In the rows, zero is written as 128.
Named turns come first, each shown by rows before and after it. Which turns, in which order, take the first row of each pair that follows to the second? Write the first one first, as in the answered first pair.
q_230:
[ 95  68 129 151 152 105 145  86 188 105  68 178 202 101 190 112 157 109
 109 144] => [101  74 157 149 127 112 120  62 162 115  54 185 186 118 195 134 126 105
  85 149]
[ 83  59 117  47 191 140 130 124 113 120 123 100 121 119 157 163 103 158
 128  84] => [ 93  63 136  56 167 144 101 106  97 128 110 100  97 139 152 194 107 134
 115  85]
[141 148 144 141  98 138  92 128 115 137 133 129 110 155 121 149  84 111
 118 125] => [141 138 110 155 125 132 113 158 144 129 147 113 115 141 100 139 155  95
 154 114]
q_995:
[ 93 119 120  91 149 121 147 135 133 120 142 129 136 108 153 116  58 182
 125 116] => [162 167 110 147 110 144 140 155 140 124 163 130 144 115 114  85  73 160
 133 144]
[128 142  98 122 127 138 144 173 153 139 160  88 128 109 109 178 159 133
 140 138] => [107 126 100 103 139 132 148 168 151 137 152  87 126 106 124 186 152 142
 138 129]
[116 102  79 140 132 138 122 113 111 103 139 106 132 133 127 174 109 126
 147 114] => [119 108  81 129 132 143 134 117 102  99 139 112 138 120 131 156  88 148
 140 123]
q_956:
[102  86 112 102 117 104 109 121 127 131 126 106  96 164 119 178 145  93
 151 110] => [109  97 117  98  97 125 116 119 101 131 115 104  74 155 113 176 137 100
 143 122]
[131 116 110 135 131  96 136 107 153 101 107 133 152 121 133  98 124 132
  96 143] => [126 113 117 133 130  89 122 102 158 101 110 132 152 134 136 114 115 129
  97 135]
[141 144 153 123 104 137 115 114 102 134 132 144 118 124 151 116  68 159
  90 148] => [146 145 135 130 108 146 144 128 100 130 124 150 129 104 145  90  88 163
  96 159]
[133 129 132 129 109 136 127 145 116 119 129 132 120 127 130 104  74 157
 128 130] => [138 127 122 136 115 137 140 151 123 119 129 132 129 115 126  91  87 157
 133 133]
q_884:
[120 120 125 157 139  95  88  98 175 141 135 137 158 170 124 148 163  91
 131 124] => [121 133 128 153 135  98  78 111 173 135 159 113 137 173 113 163 152  91
 140 114]
[141 165 125 130 153 137 157 149 140 132 131 102 146 126 122  96 106 135
 121 138] => [140 161 125 128 153 139 162 146 140 132 125 105 149 125 121  94 107 137
 122 139]
[107  85  95  96 161 118 153 139 143 118  72 157 149  97 148 119 143 158
 128 104] => [109  82 105 100 164 103 133 122 157 123  80 165 169 114 162 125 122 155
 124 100]
[108 117 124 102 150 105 139 118 171 100 122 145 164 124 125 119  79 151
 123 106] => [110 125 126  96 146 107 137 125 169  95 136 128 150 129 119 126  72 153
 129 101]
q_123:
[135 117 116 129 136 125 142 137 108 133 100 123 125 119 129 130 215 100
 133 145] => [138 122 119 125 128 136 142 139  94 131  99 119 109 114 124 136 212 102
 131 147]
[ 88 110 128  89 156 119 143 127 124 119 128 136 133 113 165 115  93 174
 122 121] => [105 133 139  91 130 138 135 130 103 119 133 118  94 115 149 132  78 178
 114 126]
[154 135 131 164 135 119 109 123 137 153 141 159 156 153 148  97 152 115
 102 141] => [128 110 119 144 160 116 135 125 131 147 124 163 158 132 158  86 160 131
 104 134]

(2 to 3 turns a pair)
[119  94 171 100 153 114 139 103 129 137 143 130 135 124 162 106  65 152
 115 107] => [174 139 166 139 120 139 139 129 130 136 171 120 129 120 128  80  66 145
 121 130]	q_995, q_884
[182 142 150 181  83 121  77 111 127 168 113 161 150 178 114 136 167  63
 111 159] => [ 91  68 139 112 162  73 112  98 159 156 102 179 200 160 178 128 147 107
 119 126]	q_884, q_123, q_995
[167 149 110 156 151 106 150 144 165 149 102 142 167 146  99 125 164 114
  96 139] => [ 99 110 120  91 177  95 158 129 143 141  84 130 136 140 132 161 136 142
  87 111]	q_956, q_995, q_123
[152 137 116 146 120 179 138 142  96 150  96 102  79  86 107 117 191 139
 122 187] => [149 122 116 148 135 165 148 124 114 158  75 142 139  87 134  83 177 151
 108 203]	q_884, q_230
[138 137 101 120 166 150 149 141 178 147 141 149 165 105 119 108 175  97
 149 155] => [128 134  96 104 162 165 168 145 158 141 131 140 135  86 117 110 181 110
 148 150]	q_123, q_995
[109 103 118 120 145 141 162 115 107 143  92 129  89 130 111 138 170 117
 132 119] => [106  89 119 126 154 124 156 106 131 148  90 146 123 146 125 131 170 110
 129 120]	q_956, q_884
[114 147 135 137 104 177  92 108  86  92  96 126  86 161 128 140 130 140
 131 173] => [104 120  92 154 157 140 119 127 150  89 111 140 157 155 136  97 183 131
 167 164]	q_956, q_956, q_956
[147 108 127 154 147  88  74 119 175 118 171 148 201 169 164 136 158  99
 115 131] => [ 95  77 123 104 180  85 102 123 168 104 164 140 188 143 187 140 146 134
 120 109]	q_123, q_884
[133 122 106 157 168 112 169 151 146 125 140 135 148 133 109 105 133 134
 146 131] => [131 126 114 158 167  98 151 146 156 127 156 131 154 150 114 115 110 133
 144 122]	q_884, q_884, q_884
[104 124 136 124 141  95  74 122 134 130 141 118 130 152 150 165 117 124
 150  73] => [ 86 117 125 103 153 112 104 135 111 120 129 108 103 121 146 164 130 142
 155  68]	q_123, q_123, q_884
[ 78 117 130 113 123 144 144 129  77 117  82 121  58  90 127 133 170 120
 149 100] => [ 93 130 144 103 107 158 157 122  65 118  76 144  80  79 141  95 118 150
 125 122]	q_956, q_995, q_230
[141 152 166 125 123 130 118 147 166 116 138  94 144 121 102  99 101 136
 144 104] => [143 153 183 120 106 140 111 130 142 119 115 105 132 121 107 102  83 143
 123 116]	q_123, q_230, q_956
[167 180 122 144  52 209 152 169 108 139 101 104 118 117  99  77 145 115
 109 175] => [160 158 113 172  95 136 104 155 198 151 145 114 205 181 121  88 160  75
 137 149]	q_123, q_956, q_956
[131 152 100  99 128 129 170 147 127 139 185 102 141  85 128  66  47 205
 140 124] => [171 161 130 139  66 176 159 115  64 161  99 137 100  87 103  75  98 164
  97 164]	q_230, q_956, q_884
[157 102 138 134 114 128 162 118 147 101 137 158 162 134 125  91 112 157
 129 153] => [169 113 162 146  88 123 118  98 138 114 138 148 135 171 116 136 109 127
 121 144]	q_884, q_230
[ 88 121 107  91 168 104 139 153 142 125 152 106 126 134 132 132 151 135
 157  99] => [ 89 130 117  86 148 126 136 155 111 125 142  95  85 127 118 147 149 136
 149 102]	q_956, q_123, q_884
[137 130 115 115 136 130 152 136 138 129 155 126 149 126 116 104 115 139
 119 137] => [135 129 141 116 119 130 128 112 119 138 144 127 131 145 124 131  92 129
 102 133]	q_123, q_956, q_230
[173 150 132 160 107 140 111 118 136 140 131 173 178 126 112  90 118 116
 132 150] => [130 114 120 144 152 103 111 116 173 138 138 167 195 135 132 108 140 106
 148 121]	q_956, q_995, q_230
[137 141 111 154 126 125 121 154 145 135 154  98 107 141  91 151 168 117
 143 109] => [ 89 112 139  97 135 116 118 121 121 134 130 113 104 141 137 167 100 157
 112  99]	q_995, q_230, q_230
[125 111 110 137 147  55 130 122 194 144 159 134 200 201 171 130 156  95
 153  81] => [171 171 152 115  40 164 151 114  48 140  98 125  64 150 130 137  96 139
  90 130]	q_956, q_956, q_956
[120 108 119 128 141 157 157 107  62 131  82 139  95 101 154 120 176  83
  96 154] => [ 94  90 108 113 165 144 162 115  76 125  97 128  96  99 160 133 189  83
 111 138]	q_956, q_956, q_123
[156 160 117 148 119 130 139 148 139 131 132 147 158 113 108  75 114 133
 127 144] => [160 162 128 154 107 131 126 135 130 138 122 154 155 124 111  84 110 122
 118 148]	q_230, q_956
[138 146 122 135 129 123 119 145 151 123 165 112 132 128 118 100 132 120
 131 137] => [139 137 114 138 132 127 135 145 147 125 144 122 136 116 120  90 148 120
 128 144]	q_884, q_884, q_884
[118 101 116 121 159 142 147 133 115 117 106 116  84 105 117 147 189 114
 136 135] => [139 124 114 118 145 164 169 142 103 110 111 127  97  84 117 103 146 147
 122 160]	q_995, q_995
[160 135 136 101 127 148 148 167  76 117 130 129 110  91 104 114 161 116
 148 127] => [157 120 142 114 124 136 128 144  81 130 111 142 116 112 107 136 186  86
 143 125]	q_884, q_123, q_995
[ 95 111 125 122 135 109 104 133 118 131 132  93  73 139 130 213 180 106
 159  83] => [105 113 118 135 134 119 112 141 113 131 125  96  71 127 117 206 201  99
 161  90]	q_123, q_884
[168 111 137 178 121 108 106 145 127 109 113 161 131 139 140 120 146 112
 124 119] => [168 118 140 175 116 103  93 144 131 108 127 148 123 150 139 135 133 109
 123 111]	q_956, q_884
[113 125 133 111 145 156 164 131 101 103  95 152 102  92 159 116 116 160
 124 142] => [146 149 120 135 129 168 167 148 108 105 107 150 107  88 133  96 132 151
 136 156]	q_123, q_956
[129 121 121 148 109 159 119 124 110 130 107 116  81 107 104 114 173  95
 105 137] => [139 124 116 166 115 146 109 124 134 133 120 123 107 124 104 106 182  80
 114 137]	q_123, q_956
[ 86 115 137 130 149  96 106 120 164 121 143 111 142 132 145 160 141 118
 151  79] => [ 80 126 136 113 149 102 117 132 155 112 153 102 133 117 146 153 111 143
 151  78]	q_230, q_884
[ 85 108 132 108 143 128 110  97 112 128  94 148 140 127 147 173 138 134
 100 130] => [104 123 123 124 131 147 114 115 102 127 100 127 103 119 118 183 175 117
 112 136]	q_956, q_230, q_123
[133 118 163 161 124  91  90  70 159 150 104 183 184 183 144 148 112  92
 111 143] => [158 146 174 156  82 143 111  72  95 150  75 182 129 152 124 141  93 112
  89 170]	q_956, q_956
[165 111 137 188 122 146 153 119 136 119  80 161 176 104 125 111 194 114
 135 176] => [ 88  64 147 115 160 133 168 109 109 109  64 144 137  86 160 152 169 149
 131 143]	q_956, q_995, q_123
[132 141 124  97 112 129 143 137  94 119 100  87 119 140 145 134  93 157
 129  96] => [134 138  99 113 127 124 151 156 113 117 109  75 118 133 128 135 150 134
 158  88]	q_230, q_230
[129 109 136 157 115 133 106 131 126 160 102 156 152 132 145 146 153 118
 115 183] => [109 101 132 130 127 144 137 134 109 149  93 155 144 103 155 130 140 150
 115 183]	q_230, q_123, q_230
[158 161 119 163 122 106  87 136 155 134 154 118 135 166 115 137 157  97
 150 121] => [ 89 123 130  82 158 101 127 120 131 120 128 132 137 132 170 124  81 171
 125 108]	q_995, q_995
[158 152 143 107 125 149 141 132 122 123 167 112 139  95 102  89  92 153
 119 158] => [167 150 135 133 119 149 123 141 129 128 164  97 111 109  75 123 161 103
 135 150]	q_230, q_230
[131 143 133 101  89 191 137  76  72 161  93 170 104  89 125 101 123 169
  97 121] => [144 133 110 140 100 182 135  86  98 165  90 170 109  95 101 108 212 116
 118 119]	q_956, q_230, q_230
[137 134 130 100 133 148 169 126  95 125  99 171 148  99 158  90  93 176
 118 149] => [184 161 118 166 123 123 127 135 155 134 144 165 185 148 131  94 138 116
 147 148]	q_995, q_956, q_884
